A hidden rule labels the rows of this table. It goes by one to three of the table's principal directions, not those with the most spread.
[-0.5 -0.6 -1.9  1.9  0.8  3.1 -1.1  1.3 -3.5  1.1 -2.3  0.5  0.8 -0.8
 -1.3 -1.1  1.   0.7  0.1  0.1 -2.8  0.7 -0.1  1.9 -0.8  0.   0.   0.
  1.1  3.  -1.   1.9  2.1  0.   1.  -2. ] B
[-0.1  1.9  1.5 -2.3  0.3 -0.3 -1.1  0.   2.6  0.9  0.4 -1.4  0.3  1.
  0.1  0.9  0.5 -0.6 -0.7  0.2  0.9  0.  -1.4  0.  -0.4  1.5  0.   1.3
 -0.4 -2.5 -0.2 -1.2 -0.1  0.7  0.  -0.7] D
[-1.4  1.3  1.4 -2.5  0.6 -0.9 -3.   0.9  1.4  1.4 -0.4  0.8  1.2 -0.1
 -1.6  0.2  0.8 -0.2 -2.5  1.2 -1.4 -0.2 -0.3  1.  -1.9  0.  -2.   0.3
  1.  -0.7 -0.7  3.2  1.2  0.8 -0.1 -1.3] C
[ 0.   0.2  1.7 -1.6 -0.3 -1.3 -1.4  0.4  1.6  0.8  0.5  0.8  0.   0.6
 -1.1  0.2 -0.3  0.5 -1.4  0.2 -0.4 -0.6  0.8  0.  -0.5  0.  -1.6  0.1
  1.  -1.4  1.1  1.3 -0.6 -0.6 -0.9  0.6] C
[-0.6  0.9  1.  -2.4  0.5 -2.4  0.1 -0.7  2.7 -0.9  0.7  1.2 -1.3  0.1
  1.5  1.2 -0.8 -0.4 -1.   1.4  2.  -0.3  0.6 -1.8  0.5 -0.3  0.  -0.6
 -1.3 -0.6 -0.3 -0.1 -1.9  0.5 -0.1  1.4] G
[-3.4 -1.3 -3.1 -1.9  0.3 -0.2 -0.4  1.6  0.2 -1.3 -2.2  2.2  1.9  2.5
 -1.9 -0.2  0.4  0.3  0.7  1.7 -2.7  0.4 -0.8  2.   0.6 -0.8  0.3 -1.8
 -0.4  0.9 -0.8  1.3 -1.9  1.1  2.1  4.8] B
[ 0.3  0.4 -0.2  1.2 -0.2  2.8 -1.4  1.1 -2.3  1.2 -1.  -1.7  0.7  0.1
 -0.9 -0.9  0.1  1.3 -0.2 -1.  -1.8  0.1 -0.8  1.9 -0.8  1.3  0.5  1.1
  1.5  0.3 -0.1 -0.6  1.8 -0.8  0.1 -2.7] A
[-0.2 -1.  -1.2  1.   0.7  0.1  0.7  0.  -0.7 -0.7 -0.8  1.2 -0.4 -0.7
 -0.3 -0.1  0.4 -0.4  0.8  0.6 -0.1  0.4  0.5 -0.3  0.5 -0.8 -0.1 -0.8
 -0.2  1.6 -0.6  1.1  0.   0.4  0.5  0.2] B
[-0.7 -0.8 -1.8  0.2  1.1 -0.7  1.  -0.7  0.1 -0.1  0.   1.7  0.3 -0.9
 -0.1  0.9  1.5 -1.7  1.3  1.3  0.3  0.8  0.  -1.   0.4 -0.8 -0.1 -1.
 -0.9  2.  -1.   1.5  0.   1.6  0.9  1.5] F
[ 0.  -1.4 -3.3  2.2  0.5  2.3  2.5 -0.3 -2.9 -1.  -1.8  0.5 -0.5  0.
  1.6 -0.3  0.2  0.   2.6  0.2 -0.2  1.1  0.  -0.2  1.5 -0.1  2.2 -0.9
 -1.5  3.3 -1.  -1.6 -0.5  0.2  1.4  1.5] E
[-1.3  0.  -1.8 -0.2  0.3  2.2 -0.8  1.2 -1.4  0.4 -2.1  0.   1.4  1.1
 -0.9 -0.3  0.6  0.6  0.6  0.3 -2.1  0.6 -1.3  1.9  0.1  0.7  0.8  0.
  0.2  1.1 -1.  -0.1  0.4  0.5  1.3  0.5] A
[ 1.2 -0.3  0.1  1.3 -0.3  0.1  0.6 -0.8 -0.7  0.8  1.4 -0.7 -0.2 -1.2
  0.3  0.3  0.5 -0.6  0.6 -0.5  0.7  0.2  0.1 -0.9 -0.4  0.1 -0.2  0.5
  0.1  0.7  0.3 -0.1  1.2 -0.1 -0.8 -1. ] G
[ 1.2  0.7  1.2  1.   0.2  0.   0.4 -0.8 -0.8  0.   0.3 -0.1 -1.1 -1.6
  1.6 -0.3 -0.6  0.1 -0.9 -0.3  0.9 -0.2  1.2 -0.9 -0.3 -0.2  0.   0.
 -0.1  0.5 -0.1  0.1  0.7 -0.5 -0.5 -2.2] B
[ 2.5  0.9  1.4  2.  -0.6  1.5  0.5 -1.  -1.4  1.2  1.3 -2.8 -0.7 -1.4
  1.5 -0.1  0.   0.   0.2 -1.6  1.4  0.1 -0.2 -0.7 -0.7  1.4  0.5  1.7
  0.2 -0.3  0.3 -2.   2.2 -0.8 -1.3 -3.9] E
[-0.1 -0.8 -0.6 -0.4  1.5 -3.2  2.2 -2.1  2.4 -0.7  1.8  2.4 -0.6 -1.4
  0.3  1.9  1.4 -3.   1.5  1.8  2.4  0.6  0.7 -3.   1.1 -1.3 -0.6 -1.6
 -1.5  0.7 -0.5  1.3 -0.9  2.1  0.5  2.5] E
[ 0.1  0.4  1.8 -0.6 -0.7 -0.4 -0.9  1.   0.5 -1.1 -0.9 -0.1 -1.   0.7
  0.3 -1.4 -1.9  1.7 -2.1 -0.5 -0.2 -1.1  1.3  0.8 -0.4 -0.7 -0.7  0.1
  0.4 -1.5  0.8  0.4 -1.  -1.4 -0.6 -1.1] F
[-0.5  0.5  0.8 -2.1  0.2 -1.  -0.5 -0.2  2.2  0.9  0.3  0.1  1.   1.4
 -0.8  0.8  0.9 -0.7 -0.1  0.6 -0.1  0.1 -0.6  0.1 -0.3  0.7 -0.9  0.1
 -0.2 -1.9  0.3  0.2 -0.5  0.7  0.1  1.4] C
[ 0.7 -1.1  1.3  1.  -1.4  0.1  0.1  0.9 -0.4 -1.6 -0.6 -1.2 -0.8  1.6
 -1.  -1.7 -2.2  2.3 -0.4 -1.6 -0.5 -1.1  1.   1.3  0.3 -0.2 -0.3  0.1
  1.5 -2.3  1.7 -1.1 -1.  -2.3 -1.  -0.8] E
[-0.1 -0.3  0.  -0.1 -0.2  1.  -0.6  1.2  0.1  0.  -1.  -0.4  0.1  1.3
 -1.1 -0.7 -0.2  0.9 -0.2 -0.6 -1.1 -0.2 -0.2  1.3  0.1  0.2 -0.1  0.5
  0.6 -0.9  0.7 -0.3 -0.6 -0.7  0.2  0.2] C
[-1.2 -0.5 -1.3 -0.8  0.9 -1.5 -0.1 -0.5  0.7  0.4  0.5  2.7  1.  -1.1
 -0.8  1.1  1.4 -1.6  0.5  1.4 -0.3  0.4 -0.1 -0.9  0.5 -1.1 -0.6 -1.2
 -0.2  1.8 -0.7  2.4 -0.2  1.6  0.7  2.7] G
[ 0.2 -1.1 -0.3  1.2 -0.2 -0.4  0.8  0.  -0.4 -0.9  0.1  0.2 -0.1 -0.1
 -0.7 -0.6 -0.1 -0.1  0.4 -0.4 -0.2 -0.2  0.6  0.2  0.1 -0.9 -0.4 -0.6
  0.3 -0.2  0.5  0.5 -0.1 -0.2  0.   0.1] B
[-0.8 -0.8 -1.2 -0.7  1.3 -1.7  0.9 -0.8  1.2  0.2  0.2  2.8  0.3 -0.8
 -0.3  1.2  1.7 -2.1  0.8  1.8  0.3  0.7  0.5 -1.5  0.5 -1.2 -0.9 -1.3
 -1.   1.6 -0.7  2.4 -0.6  1.8  0.8  2.6] G
[ 0.3  0.2  0.1  0.6  0.2  1.4 -0.7  0.6 -0.9  0.2 -0.8 -0.3 -0.5 -0.1
 -0.2 -0.5 -0.4  0.9 -0.3 -0.3 -0.6 -0.1  0.   0.6  0.1  0.5  0.4  0.4
  0.7  0.3 -0.1 -0.3  0.3 -0.6  0.1 -1.5] G
[ 0.9 -1.  -0.3  1.5  1.3 -0.2  0.7 -0.1  0.3  0.   0.1  1.8 -1.5 -1.7
 -0.3 -0.1  0.8 -1.1  0.2  0.2  0.5  0.2  1.4 -1.3  0.6 -1.5 -0.8 -0.3
 -0.1  1.4  0.3  1.9 -0.2  0.2  0.4 -0.4] C
[-1.9 -0.1 -0.5 -1.2 -0.3 -0.3 -1.2  0.6 -0.5  0.1 -0.4  0.5  1.9  1.1
 -1.7 -0.2 -0.2  0.8 -0.5  0.6 -2.2 -0.2 -0.5  1.6 -0.4  0.2 -0.2 -1.
  1.2 -0.3 -0.2  0.9  0.1  0.1  0.4  1.5] B
[ 0.4 -0.3  0.4  0.3 -0.5  0.1  0.4  0.1 -0.1 -0.5 -0.3 -0.3 -0.3  0.7
  0.  -0.5 -0.8  0.8  0.1 -0.6  0.  -0.3  0.3  0.2  0.5  0.1  0.2  0.
  0.2 -0.8  0.6 -0.8 -0.6 -0.8 -0.3  0.2] D
[-4.  -2.2 -3.7 -2.2  0.3 -2.  -0.1  1.  -0.1 -1.3 -0.8  4.4  1.3  1.7
 -1.5  0.5 -0.2  0.6  0.5  2.7 -2.7  0.2  0.8  0.4  0.8 -1.9  0.  -3.5
 -0.3  2.8 -0.2  2.5 -3.   0.7  1.6  7.5] C
[-1.2  0.4 -0.3 -1.4  0.  -1.1 -0.2 -0.3  0.6 -0.1  0.1  0.5  1.   0.5
 -0.2  0.7  0.1 -0.3  0.   0.9 -0.1  0.1 -0.6  0.   0.   0.2  0.1 -0.7
 -0.2 -0.2 -0.7  0.2 -0.2  0.8  0.2  1.4] B
[-0.3  0.  -0.7  0.5  0.1  1.2 -0.5  0.5 -1.   0.6 -0.4 -0.5  0.7  0.2
 -0.8 -0.3  0.4  0.3  0.3 -0.2 -1.2  0.2 -0.6  1.  -0.2  0.5  0.3  0.2
  0.7  0.3 -0.2 -0.1  0.7  0.   0.4 -0.5] E
[-0.8 -1.  -3.3  1.4  1.1  1.9  0.5  0.3 -2.2  0.7 -1.2  1.5  0.9 -0.8
 -0.5  0.2  1.8 -0.9  1.8  0.7 -1.6  1.2 -0.7  0.4  0.6 -0.3  0.8 -0.6
 -0.4  3.5 -1.2  1.   0.7  1.2  1.6  1.4] E
[ 1.7  0.6  1.5  1.4 -0.4  1.  -0.4  0.  -0.4  0.5  0.7 -2.2 -0.9 -0.9
  0.3 -0.5 -0.2  0.2 -0.5 -1.3  1.  -0.2 -0.1  0.  -0.9  0.6 -0.2  1.7
  0.5 -0.9  0.4 -0.8  1.6 -0.8 -1.  -3.9] F
[ 0.2  1.7  2.3 -1.4 -1.1  0.4 -2.8  0.9  0.4  1.8  0.6 -1.6  1.   0.5
 -0.7 -0.4 -0.5  1.3 -2.2 -1.  -1.2 -0.8 -0.6  1.4 -1.5  1.2 -0.8  1.5
  1.6 -2.   0.9 -0.1  1.1 -1.1 -1.2 -1.7] C
[-0.7 -0.8 -1.2  0.5 -0.7  1.7 -0.6  1.1 -2.4  0.1 -1.4 -0.1  0.7  1.1
 -0.7 -0.9 -0.7  2.   0.3 -0.2 -2.2  0.   0.   1.7 -0.1  0.5  0.5 -0.4
  0.9  1.1  0.2 -0.4  0.  -1.1  0.1  0.8] D
[-1.6 -0.3 -1.6 -1.6  1.4 -1.3  0.4 -0.4  1.3  0.  -0.4  2.7  0.3 -0.1
 -0.1  1.3  1.3 -1.5  0.6  2.1 -0.1  0.7  0.1 -1.   0.7 -0.8 -0.2 -1.4
 -1.2  1.6 -1.   1.7 -1.2  1.7  1.3  3.2] D
[ 0.4  1.2  0.3  0.2  0.1  2.  -2.   0.5 -1.2  2.4  0.3 -1.   0.9 -0.9
 -0.4  0.2  0.9  0.2 -0.7 -0.6 -1.1  0.2 -1.1  0.8 -1.   1.3  0.1  1.5
  1.1  0.7 -0.2  0.1  2.1 -0.1 -0.3 -2.1] C
[ 1.   1.2  2.5 -1.  -0.7 -2.2  0.  -1.5  1.9  0.5  2.  -0.8  0.1 -0.7
  0.8  0.8 -0.1 -1.  -0.8 -0.3  2.  -0.5 -0.1 -1.3 -0.6  0.3 -1.   0.6
 -0.2 -2.   0.2 -0.1  0.7  0.4 -1.5 -1. ] F
[-0.4 -0.6 -0.7  0.4  0.3  0.4  0.2  0.1 -0.3  0.2 -0.1  0.   1.   0.7
 -1.6  0.   0.5  0.   1.  -0.1 -1.1  0.2 -0.5  0.8  0.5  0.5  0.2 -0.4
  0.8 -0.5  0.2 -0.3  0.   0.1  0.6  0.8] G
[ 2.   0.1  3.1  0.4 -1.5 -2.3  2.  -1.4  1.7 -2.4  1.6 -2.  -2.2  0.5
  2.  -0.5 -2.6  0.6 -0.5 -1.3  3.3 -1.2  1.5 -1.5  0.4 -0.3  0.   0.2
 -0.7 -3.5  1.4 -2.6 -1.4 -1.5 -1.8 -1.4] B
[-0.9  0.3 -0.8 -0.4 -0.3  1.6 -1.8  1.3 -1.   1.1 -0.5 -0.6  1.5  0.7
 -1.4 -0.2  0.3  0.9 -0.2 -0.3 -2.   0.1 -1.4  1.8 -0.5  0.9  0.4  0.6
  1.1  0.2 -0.1 -0.1  0.8 -0.2  0.4  0.1] D
[ 1.4  0.  -0.1  2.  -0.3  1.5  0.5 -0.4 -2.   0.3  0.1 -1.  -0.8 -1.1
  1.1 -0.3 -0.3  0.5  0.6 -0.9  0.5  0.2  0.1 -0.4  0.2  0.5  0.8  0.7
  0.2  1.3  0.  -1.1  1.1 -0.7 -0.5 -1.9] G
[ 1.2  2.1  3.4 -1.2 -0.7 -1.  -1.8 -0.8  1.4  2.1  2.3 -2.1  0.6 -0.9
  0.   0.6  0.2 -0.4 -1.9 -0.7  0.9 -0.6 -0.5 -0.4 -1.9  1.3 -1.3  1.7
  1.  -2.5  0.5  0.   2.2 -0.1 -1.8 -3.3] E
[-0.9  0.3  0.2 -1.5 -0.2 -1.9  0.2 -0.5  1.7 -0.9  0.7  0.   0.6  0.5
  0.   0.6  0.  -0.9 -0.1  0.7  1.  -0.1 -0.6 -0.3 -0.2 -0.3 -0.2 -0.4
 -0.8 -1.2 -0.6  0.1 -0.4  1.   0.   0.9] C
[ 0.4 -0.9 -0.4  1.2 -0.3  0.9  0.5  0.4 -0.7 -0.4 -0.2 -1.  -0.2  0.7
 -0.7 -0.7 -0.2  0.5  0.7 -0.7 -0.4  0.   0.   0.7  0.   0.2  0.2  0.2
  0.4 -0.4  0.6 -0.8  0.1 -0.7  0.  -0.6] E
[ 2.4 -0.1  1.   1.3  0.6 -2.   2.6 -2.6  1.6 -0.1  2.7  0.3 -1.9 -2.6
  2.   1.5  0.8 -2.6  1.3 -0.2  4.   0.3  0.8 -3.7  1.  -0.7 -0.2  0.2
 -1.5  0.3  0.2 -0.5  0.   0.8 -0.9 -0.5] D
[-0.5  0.3 -3.   1.1  1.3  2.6  0.9 -0.1 -2.1  0.4 -1.4  0.5  0.1 -1.
  1.7  0.5  1.3 -0.9  1.6  0.6 -0.3  1.3 -1.1 -0.2  0.9  0.3  2.2 -0.1
 -1.6  3.6 -1.9 -0.9  0.5  1.3  1.9  0.6] A
[ 0.1 -0.5  1.1 -0.8 -0.3 -0.7 -0.4  0.7  1.  -0.5 -0.6  0.2 -1.1  1.
 -0.3 -0.4 -0.7  0.8 -0.9  0.4  0.3 -0.3  1.1  0.  -0.6 -0.3 -1.2  0.1
  0.  -0.8  0.6  0.8 -0.8 -0.8 -0.7 -0.6] G
[ 0.6  0.5  1.5  0.4 -1.2  1.  -1.4  1.  -0.8  0.2  0.  -1.9 -0.1  0.4
 -0.3 -1.1 -1.3  1.8 -1.4 -1.4 -0.6 -0.8  0.   1.3 -1.   0.6 -0.2  1.2
  1.3 -1.3  0.9 -0.7  0.8 -1.6 -1.1 -2.4] A
[-0.6 -1.  -2.7  0.8  1.4  0.8  1.2 -0.3 -0.9  0.3 -0.9  2.   0.2 -0.7
  0.1  0.7  1.6 -1.3  1.9  1.1 -0.5  1.2 -0.2 -0.7  1.2 -0.5  0.7 -0.9
 -0.9  3.  -1.   0.7 -0.3  1.3  1.5  2.3] C
[ 0.1 -0.5  0.   0.5 -0.2 -1.4  0.6 -0.4  0.5 -1.   0.8  0.9 -0.1 -0.8
 -0.1 -0.2 -0.4 -0.5  0.1 -0.4  0.5 -0.5  0.5 -0.6  0.7 -1.3 -0.2 -0.7
  0.1 -0.2  0.3  0.6 -0.6  0.1 -0.1  1. ] F
[ 0.   0.6  0.3 -0.2 -0.3  2.3 -1.4  1.4 -1.1  0.7 -1.6 -1.1  0.   1.2
 -0.1 -1.  -0.6  1.8 -1.  -0.7 -1.6 -0.2 -0.2  1.8 -0.5  1.   0.4  0.9
  0.7 -0.3  0.3 -0.8  0.1 -1.2  0.1 -1.3] C
[-0.2 -1.5 -1.5  0.7  0.7 -2.2  2.8 -1.5  1.4 -1.6  0.9  1.6  0.  -0.5
  0.   0.9  1.  -2.4  2.3  0.7  1.7  0.5  0.2 -1.8  1.6 -1.5  0.1 -1.5
 -1.4  0.3 -0.4  0.4 -1.2  1.7  0.8  2.9] B
[-2.   0.2 -0.3 -2.4 -0.1 -0.1 -1.3  1.1  0.8  0.1 -1.2  0.   1.6  2.4
 -1.5 -0.1  0.2  0.7 -0.6  1.  -1.9  0.  -0.8  1.9 -0.9  0.6 -0.5 -0.4
  0.2 -1.3 -0.3  0.6 -0.4  0.4  0.7  1.3] B
[-1.2  0.1 -0.5 -0.8 -0.8  0.3 -1.5  0.7 -0.6  0.7 -0.2 -0.4  2.1  0.6
 -1.4 -0.1  0.5  0.3 -0.2  0.  -1.6  0.  -1.3  1.6 -0.9  0.4 -0.4  0.2
  0.8  0.  -0.4  0.8  1.1  0.4 -0.1  0.4] B
[-0.3 -0.8 -0.9 -0.6  0.7 -1.1  1.2 -0.5  1.6 -0.3  0.1  1.1  0.1  0.5
 -0.5  0.9  1.2 -1.6  1.4  0.9  0.8  0.6 -0.3 -0.9  0.8 -0.4 -0.3 -0.5
 -1.   0.  -0.2  0.4 -1.   1.2  0.6  2.1] D
[ 0.2  1.1  0.8 -0.1 -0.1  0.5 -1.1  0.4  0.   0.2  0.2 -1.  -0.3 -0.6
  0.5 -0.3 -0.4  0.3 -1.2 -0.6  0.2 -0.3 -0.4  0.4 -0.6  0.2  0.2  0.9
  0.3 -0.4 -0.2 -0.3  0.7 -0.2 -0.1 -2. ] B
[ 1.1  0.4  1.5  0.7 -1.5  1.8 -0.9  1.1 -1.   0.2 -0.6 -2.5 -0.2  1.2
  0.  -1.5 -1.5  2.2 -1.  -2.  -0.8 -0.8 -0.1  1.7 -0.7  0.9  0.1  1.5
  1.1 -1.9  1.2 -1.7  0.4 -2.  -1.  -2.2] G
Here are more rows. What is the label of each one?
[ 0.7 -1.3  0.7  1.6 -0.8 -0.5  0.5  0.3 -0.9 -1.5  0.1  0.1 -1.2  0.1
 -0.5 -1.3 -2.   1.7 -0.3 -0.9 -0.2 -0.9  1.8  0.1  0.5 -0.9 -0.3 -0.8
  1.3 -0.6  1.4 -0.1 -0.9 -2.  -0.9 -0.4] >> E
[ 0.8 -0.3  0.   1.2 -0.2  0.4  1.3 -0.1 -0.6 -1.6 -0.6  0.  -1.8 -0.1
  1.7 -0.8 -1.6  0.9  0.1 -0.7  0.9 -0.4  1.1 -0.6  1.2 -0.6  1.1 -0.3
 -0.6  0.3  0.5 -1.5 -1.4 -1.1  0.1  0.1] >> G
[ 0.8  1.4  2.3 -1.  -0.4  0.3 -1.8  0.5  1.3  1.3  0.5 -1.7  0.   0.3
 -0.5  0.  -0.1  0.3 -1.4 -0.9  0.2 -0.5 -0.6  0.6 -1.   1.1 -0.7  1.7
  0.9 -2.3  0.6 -0.4  0.8 -0.5 -0.9 -2.4] >> D
[-1.6 -0.2 -0.2 -2.5 -0.8 -2.7 -0.3 -0.3  2.6 -0.3  1.7 -0.1  1.9  1.5
 -1.5  1.2  0.6 -1.1  0.5  0.8  0.5 -0.1 -1.6  0.1 -0.4  0.  -0.7 -0.4
 -0.2 -2.   0.   0.2 -0.6  1.3 -0.3  2.9] >> B
[-1.4 -1.1 -3.7 -0.6  1.8 -1.2  3.  -1.8  0.9 -0.6  0.3  2.6  0.4 -0.2
  1.2  2.3  2.2 -3.1  3.3  2.5  1.4  1.7 -0.8 -2.4  1.9 -0.5  1.4 -1.9
 -3.   2.9 -1.7 -0.2 -1.5  2.9  2.1  5.2] >> D
[ 0.5  0.2  0.7  0.5 -0.3  1.2 -1.1  0.7 -0.8  0.9 -0.6 -0.9  0.6  0.
 -0.9 -0.8  0.2  0.5 -0.6 -0.8 -1.1 -0.1 -0.2  1.2 -0.9  0.4 -0.7  0.9
  1.  -0.5  0.2  0.6  1.3 -0.5 -0.4 -2. ] >> A
[-0.9  0.5 -1.  -1.   0.5 -0.1  0.1  0.1  0.2 -0.6 -0.6  1.4 -0.6 -0.2
  1.5  0.4 -0.4  0.1 -0.3  0.8  0.2  0.1  0.1 -0.7  1.  -0.4  1.2 -0.7
 -1.1  1.5 -0.6 -0.3 -1.5  0.4  0.9  2.1] >> D
[-1.2  0.2 -0.1 -1.9 -0.1 -0.4 -0.9  0.5  0.4  0.1 -0.9  0.7  0.2  1.1
  0.2  0.3 -0.2  0.6 -0.7  1.3 -0.5  0.1  0.1  0.3 -0.7  0.3 -0.4 -0.3
 -0.5  0.4 -0.5  0.8 -0.5  0.1  0.   0.9] >> E
[-1.9 -0.5 -2.6 -1.1  0.4 -1.   1.3 -0.6  0.2 -1.  -0.2  1.6  0.9  0.4
  0.9  1.   0.6 -1.2  1.3  1.6  0.2  0.7 -0.7 -0.6  0.8 -0.7  1.1 -1.6
 -1.9  1.8 -1.3  0.  -1.2  1.7  1.4  3.9] >> B
[-0.3  1.2  0.7 -1.9  0.1  0.5 -1.3  0.1  0.8  1.5 -0.3 -0.9  0.7  0.9
  0.   0.9  0.7  0.  -0.4  0.7  0.   0.4 -1.2  0.3 -0.9  1.7 -0.2  1.1
 -0.2 -0.6 -0.6 -0.4  0.7  0.5 -0.3 -0.8] >> D
[ 0.2 -1.3 -1.2  2.   0.1  1.   1.3  0.5 -1.3 -1.5 -0.9  0.1 -0.6  0.3
 -0.3 -1.3 -0.6  0.6  0.9 -0.9 -0.7 -0.1  0.7  0.7  1.1 -0.9  0.8 -0.7
  0.2  0.2  0.6 -0.7 -0.9 -0.8  0.9  0.5] >> A
[ 0.4  0.2 -1.   1.3 -0.1  2.7  0.2  0.9 -1.8 -0.2 -1.5 -1.3 -0.3  0.4
  0.8 -0.9 -0.2  0.9  0.4 -0.9 -0.6  0.3 -0.6  1.1  0.2  0.5  1.4  0.9
 -0.3  0.8 -0.3 -1.6  0.3 -0.6  0.6 -1.3] >> A
[-0.1 -0.2 -0.9  1.2 -0.4  2.1 -0.6  1.  -2.3  0.2 -1.1 -0.3  0.3  0.
 -0.2 -1.  -0.6  1.5 -0.1 -0.8 -1.6 -0.1 -0.2  1.4  0.1  0.2  0.8  0.2
  0.8  1.2  0.  -0.4  0.5 -0.9  0.2 -0.5] >> E
[ 1.7  0.3  2.5  0.6 -1.1 -1.2  0.  -0.9  0.5  0.3  2.  -1.3 -0.6 -0.8
  0.4 -0.2 -0.8  0.2 -0.8 -1.2  1.3 -0.8  0.8 -0.8 -0.8  0.  -1.   0.8
  0.7 -1.8  1.2 -0.3  0.8 -1.  -1.9 -1.9] >> E
[-0.6 -0.8 -1.6  0.6  1.1  0.6  0.3  0.4  0.  -0.3 -1.1  1.3  0.3 -0.2
 -1.2  0.   1.1 -0.8  1.   0.4 -0.7  0.5 -0.4  0.3  0.9 -0.6  0.1 -0.5
  0.   1.  -0.7  1.  -0.2  0.9  1.2  0.8] >> A
[-0.9 -0.2 -1.9  0.1  1.   0.8  0.5  0.4 -0.8 -0.8 -1.8  1.7 -0.6 -0.4
  1.1 -0.2  0.3 -0.2  0.3  1.  -0.3  0.6  0.2 -0.1  0.7 -0.9  0.8 -0.7
 -1.3  2.5 -1.2  0.7 -0.8  0.7  1.4  1.1] >> F
[ 1.2  1.2  3.4 -1.4 -1.3 -1.5 -1.6 -0.3  1.5  1.   1.8 -1.2 -0.5 -0.1
  0.3  0.2 -1.2  0.8 -2.1 -0.8  1.  -1.1  0.5 -0.6 -1.3  0.7 -1.4  1.2
  1.  -2.4  1.3 -0.1  0.4 -1.3 -2.3 -1.7] >> C
[ 0.2  0.2 -0.3  0.8 -0.6  2.4 -1.   0.9 -2.1  1.2 -0.4 -1.4  0.7  0.6
 -0.6 -0.6 -0.2  1.5  0.  -1.  -1.8  0.  -0.7  1.6 -0.3  1.3  0.8  0.8
  1.3  0.3  0.5 -1.2  0.9 -1.1 -0.1 -0.8] >> C
[ 1.9 -1.4  0.4  3.5 -0.5  1.3  1.1  0.2 -2.3 -1.2 -0.2 -0.9 -1.8 -0.6
 -0.2 -1.6 -1.7  1.7  0.5 -1.8  0.  -0.6  1.6  0.2  0.8 -0.4  0.4  0.
  1.4  0.   1.3 -1.2  0.  -2.2 -0.7 -2.3] >> G
[ 0.8  0.3  0.7  0.3 -0.5  0.4 -0.2 -0.3 -0.2  0.7  0.7 -1.4  0.2 -0.1
  0.   0.2  0.1  0.1  0.3 -0.6  0.5  0.  -0.6  0.  -0.4  1.   0.   0.9
  0.4 -0.6  0.2 -0.9  0.9 -0.3 -0.8 -1.3] >> G
[ 0.6  0.2  0.6  0.1  0.2  0.8 -0.1  0.4  0.3  0.2 -0.6 -0.6 -0.4  0.5
 -0.3 -0.3  0.   0.2 -0.1 -0.4 -0.1  0.   0.   0.4  0.1  0.5 -0.1  0.6
  0.2 -1.   0.3 -0.5 -0.1 -0.4  0.1 -1. ] >> D
[ 2.   1.4  3.7  0.4 -2.5  0.9 -1.8  0.5 -0.4  0.9  1.1 -4.5  0.2  0.6
  0.  -1.3 -1.6  2.  -1.9 -2.6  0.3 -1.2 -0.5  1.6 -2.2  1.7 -0.8  2.6
  1.7 -3.7  1.3 -1.9  2.2 -2.2 -2.6 -5. ] >> B
[ 1.4  1.1  1.3  0.1 -0.3  1.2 -0.8 -0.5 -0.3  2.2  0.8 -2.1  0.3 -0.5
  0.5  0.6  1.  -0.3 -0.1 -0.5  0.5  0.4 -0.9 -0.1 -1.4  1.8 -0.4  1.9
  0.2 -0.3 -0.1 -0.7  2.2  0.  -1.1 -2.8] >> D
[ 1.7  1.   1.4  1.3 -0.4  2.  -1.1  0.  -0.9  2.   0.9 -3.   0.6 -0.5
 -0.9  0.   0.6  0.2  0.2 -1.6 -0.1  0.1 -1.4  0.9 -0.8  2.1  0.2  2.1
  1.6 -1.4  0.3 -1.6  2.6 -0.6 -1.  -4. ] >> G
[ 0.6 -1.1 -1.7  2.2  0.5  0.1  1.6 -0.9 -1.7 -0.1  0.7  1.4 -0.6 -2.1
  1.   0.2  0.6 -0.9  1.2  0.1  0.4  0.5  0.9 -1.5  0.8 -1.2  0.5 -0.9
 -0.5  3.1 -0.2  0.7  0.3  0.3  0.3  1. ] >> G
[ 0.4  1.8  2.7 -1.6 -1.6 -0.1 -2.1  0.4  1.5  1.3  1.4 -3.6  1.4  1.4
 -0.9  0.  -0.3  0.6 -1.4 -1.4  0.1 -0.8 -1.9  1.5 -1.8  2.  -0.6  2.2
  1.2 -4.1  0.7 -1.6  1.5 -0.5 -1.5 -2.5] >> F
[ 0.7  0.6  0.8  0.6  0.3  1.  -0.9  0.2 -0.4  0.9 -0.1 -1.  -0.1 -0.8
 -0.5 -0.2  0.5 -0.1 -0.5 -0.4  0.   0.1 -0.4  0.4 -0.8  0.6 -0.4  1.
  0.7 -0.3 -0.3  0.4  1.6  0.  -0.3 -3. ] >> B
